First come named turns, each shown by rows before and after it. For each pair of rows after them, which turns, in which order, take the first row to the second? The first pair is done for you.
j84 (before |-> after):
[-0.20 -1.30  0.37 -0.76 -0.58 -0.69 -2.08 -1.43 -0.01] |-> [-1.44  1.14 -0.54 -0.60 -0.51 -1.83  0.24 -1.46  0.00]
[-1.88  2.44  0.34 -0.15 -0.31 -0.22  2.68  1.12 -0.35] |-> [ 0.14  0.38  1.64 -0.17  0.06  2.39  0.28  2.62 -0.59]
[-1.27  0.62  3.00  0.44 -0.65  0.47 -1.45  0.66 -0.34] |-> [-1.68  0.42  2.62  0.01 -1.21 -0.51 -1.63 -0.39 -0.49]
j214 (before |-> after):
[-1.36 -0.29  0.41 -0.57 -0.73 -0.47  2.81  1.91 -1.81] |-> [ 0.73  0.03 -0.86  1.94  0.60  2.47  1.03 -1.01 -1.80]
[ 0.20  1.39 -0.91 -1.37  0.89 -2.89 -1.83  0.07  2.10] |-> [-0.32  3.04 -1.28 -0.82  1.59 -2.16  0.71  0.75  1.52]
[-1.35  2.42  0.68  0.05 -1.10 -2.07  0.40 -0.42 -0.92] |-> [-0.64  2.87 -0.29  1.26 -0.40 -0.57  0.22 -2.02 -1.16]
j558 (before |-> after):
[ 2.67 -1.29 -1.55  2.17 -0.25  0.26  0.98 -2.36 -0.23] |-> [ 3.28 -0.58 -2.21  1.03  1.26 -0.63 -0.37 -0.92  1.59]
[ 1.08  0.77 -1.99  0.47  1.80  1.08  2.03  1.78 -1.28] |-> [ 0.78  1.31 -1.56  0.83  1.81  1.53  1.66  1.69 -1.27]
[-0.96  1.14  0.49  0.93 -0.90  1.39  1.62 -1.01 -1.34] |-> [ 0.05 -1.09 -1.40 -1.22 -0.06 -1.41  2.46  0.43  0.01]
[ 0.14  1.72  0.95  0.24  0.10  0.28 -2.48 -0.40 -0.16] |-> [ 0.15 -1.18  1.04  0.67 -1.71 -0.06  0.11 -1.23 -1.54]
j603 (before |-> after):
[-0.39  0.18 -0.78  0.89  0.22  2.37  1.17 -0.28 -1.59] |-> [ 0.57 -0.64 -1.63  0.74  0.87  2.31  0.28 -0.44 -0.78]
[-0.24  1.50 -0.88 -0.29  1.55  0.67  2.25  3.15  0.25] |-> [ 0.12  1.56 -0.61  0.26  1.59  1.38  2.33  2.97 -0.02]
[ 0.19 -0.06  0.44  0.32  1.19  0.92  0.29  0.01 -0.19] |-> [ 0.30 -0.40  0.59  0.16  1.31  0.53 -0.10  0.15  0.34]
[-0.22  1.17  0.33  0.39 -0.26  0.47 -2.20 -0.41 -0.52] |-> [-0.04  0.72  0.14  0.07 -0.15  0.43 -2.35 -0.52 -0.11]
j769 (before |-> after):
[ 0.58 -1.56  0.72 -1.38 -1.80 -1.59  0.20  0.43 -0.35] |-> [ 0.61 -1.57  0.02 -0.86 -1.61 -1.02  2.23 -0.38 -0.44]
[-0.01  2.65 -0.02 -0.19  1.12 -0.93  2.49  2.13 -0.31] |-> [-0.10  1.91  1.48 -1.58  0.57 -1.69 -0.76  2.82  0.03]
[ 0.04  1.17 -0.18 -0.64  0.87 -0.98 -1.10  0.56  0.93] |-> [ 0.53 -1.10  0.50 -0.72 -0.45 -0.62 -1.71  0.48  0.39]
Pairs:
Each pair is 2 to 4 turns apart.
[-0.60  2.67 -1.44 -1.75  1.12 -4.01 -1.25  0.34  2.27] |-> [ 1.14  3.71 -1.86  0.99  2.28  0.46 -2.64 -1.22  1.75]  j214, j603, j214, j84
[ 1.66 -1.95 -0.76  1.78 -0.70  2.60  0.77 -1.21 -0.64] |-> [ 0.01 -3.26 -0.85 -0.82 -1.61 -2.38  1.26 -0.91  0.13]  j84, j603, j214
[ 0.50 -0.41  0.71 -1.96  0.55 -3.21 -0.36 -1.03 -0.53] |-> [ 0.96 -0.76  2.84 -0.37 -0.35  0.84 -0.69 -0.26 -2.25]  j84, j84, j558, j84
[ 2.01 -0.52 -0.21 -1.96  2.49 -0.15 -1.53  1.70  1.81] |-> [-0.82  1.22  1.44 -2.99  0.92 -1.75  0.99  2.53  0.77]  j603, j603
[-0.18 -1.49 -0.18 -0.37 -0.86 -2.17 -0.02 -0.49 -0.01] |-> [-1.02  1.45  0.46 -0.39 -0.48 -1.57 -1.50  0.01  0.46]  j558, j603
[ 2.03  2.94 -2.05  0.68  2.86  1.20 -3.43 -0.78  2.30] |-> [-0.59 -0.86  1.62 -2.74 -1.52 -3.79 -3.88  0.54  1.13]  j84, j558, j214, j558
[-0.86 -0.45  1.45  0.06 -1.01 -1.36  0.91 -0.83 -0.84] |-> [ 0.43 -0.63  2.02  0.15 -0.01 -0.07 -2.29 -0.09 -0.24]  j603, j558, j558, j769
[ 2.35 -1.80 -3.23  2.05  0.42  2.18 -0.50 -3.55 -0.49] |-> [-1.90  0.83 -0.29 -2.96 -0.79 -2.13  2.91  3.71 -0.21]  j558, j214, j603, j84
[ 1.68 -2.04 -0.74 -0.30 -0.15 -1.30 -0.63 -0.29  0.63] |-> [-0.72  1.27  0.57 -0.92 -0.53 -2.67 -0.06  0.40  0.65]  j558, j84, j214
[ 1.40 -1.31 -0.91 -0.78  0.69 -0.68 -2.18  0.32  0.96] |-> [-0.64  0.05  0.91 -1.49 -0.17 -0.52 -0.57  2.63  0.03]  j603, j603, j84, j84
[ 2.34 -1.87 -1.18 -0.14  1.50  0.90 -2.02  0.71  1.52] |-> [ 1.62  0.33 -1.03  1.70  1.56  2.18 -1.96 -1.66  0.97]  j769, j769, j84, j558
[ 1.11 -1.18 -0.98 -0.44  0.81  0.16 -2.28 -1.01  1.39] |-> [-1.18 -0.15  1.43 -1.41 -1.17 -0.97 -1.85  0.40  0.26]  j558, j214, j558
[-0.43 -1.30  0.83  0.72 -1.89 -0.10  0.85 -2.18 -1.50] |-> [-0.29 -1.03 -0.45 -1.62 -0.23 -2.83  0.39  0.14  0.85]  j603, j558, j603
[-1.69  1.53  0.24 -0.08 -0.12 -1.62 -0.23  0.34 -0.22] |-> [-0.54 -1.24 -0.55  0.23 -0.53 -1.80 -0.73 -1.47 -0.36]  j558, j214, j214, j558
[-1.87 -1.65  1.18 -0.65 -2.48 -2.04  1.28 -0.58 -1.14] |-> [-0.97  3.11 -1.06  0.06  1.71 -0.30  2.04  1.18  0.60]  j558, j214
[ 0.69 -3.49 -0.54  1.18 -1.07  0.01  1.57 -1.74 -1.03] |-> [-0.95  3.35 -0.64  1.65  1.00  1.64  1.97 -0.42 -0.21]  j558, j603, j214, j558
[ 2.29 -2.50 -2.38 -0.74  1.22 -0.70  0.58 -0.11  1.49] |-> [ 1.16 -1.79 -0.16  1.67 -1.06  1.21 -1.36 -3.61 -0.60]  j558, j84, j558
[ 0.85  1.47  0.21 -0.14  1.26  0.54 -2.72 -0.14  1.43] |-> [-0.43  2.14  1.81  0.40  0.01  2.23  0.33  1.26 -0.57]  j769, j214, j558, j214
[ 1.25  0.08 -0.26 -0.98  1.55 -0.19 -3.18 -1.21  2.69] |-> [-1.21  2.67 -0.09 -1.95  1.74 -1.48  1.34  1.11  2.03]  j603, j214
[ 0.98  0.19  0.14 -1.62  0.43 -1.37 -2.22  2.15  1.93] |-> [-0.10  2.40 -0.75 -0.87  0.86 -0.89  1.72  2.09  1.32]  j84, j214
[-1.10  2.07  0.15  0.53 -0.05  0.82  1.06 -0.32 -1.07] |-> [ 0.42 -2.29  0.44 -0.56 -0.89  0.49  0.42  0.53 -0.64]  j84, j603, j558, j214
[ 4.20 -3.10 -3.11 -0.21  2.25  3.44  1.37  0.08  0.78] |-> [ 3.24 -1.56 -1.43  1.75  1.08  5.74  1.00 -1.49 -0.87]  j558, j558
[-0.79  0.44  0.31 -1.92  0.19 -2.09 -0.60  1.18  1.08] |-> [-2.03  1.56  1.53 -0.84 -0.99 -0.89  0.59  1.05 -0.51]  j603, j558
[ 0.12 -0.79 -0.40  0.34 -0.67  0.71  3.31  0.51 -0.71] |-> [ 1.59 -2.43 -0.15  0.82 -0.70  1.72  0.50 -0.23 -0.54]  j84, j214
[ 1.21 -3.51  0.08  0.53 -1.01 -0.45 -2.41 -2.44 -0.28] |-> [-1.50  0.49  1.36 -2.53 -0.38 -2.70  0.27  2.77  0.50]  j558, j603, j214, j769
[-0.95  2.31  0.23  1.88  0.72  1.65 -0.25 -0.67 -0.71] |-> [-1.34  1.26 -1.34  1.13  0.70 -0.94  1.75 -1.70 -0.34]  j214, j558, j769, j769
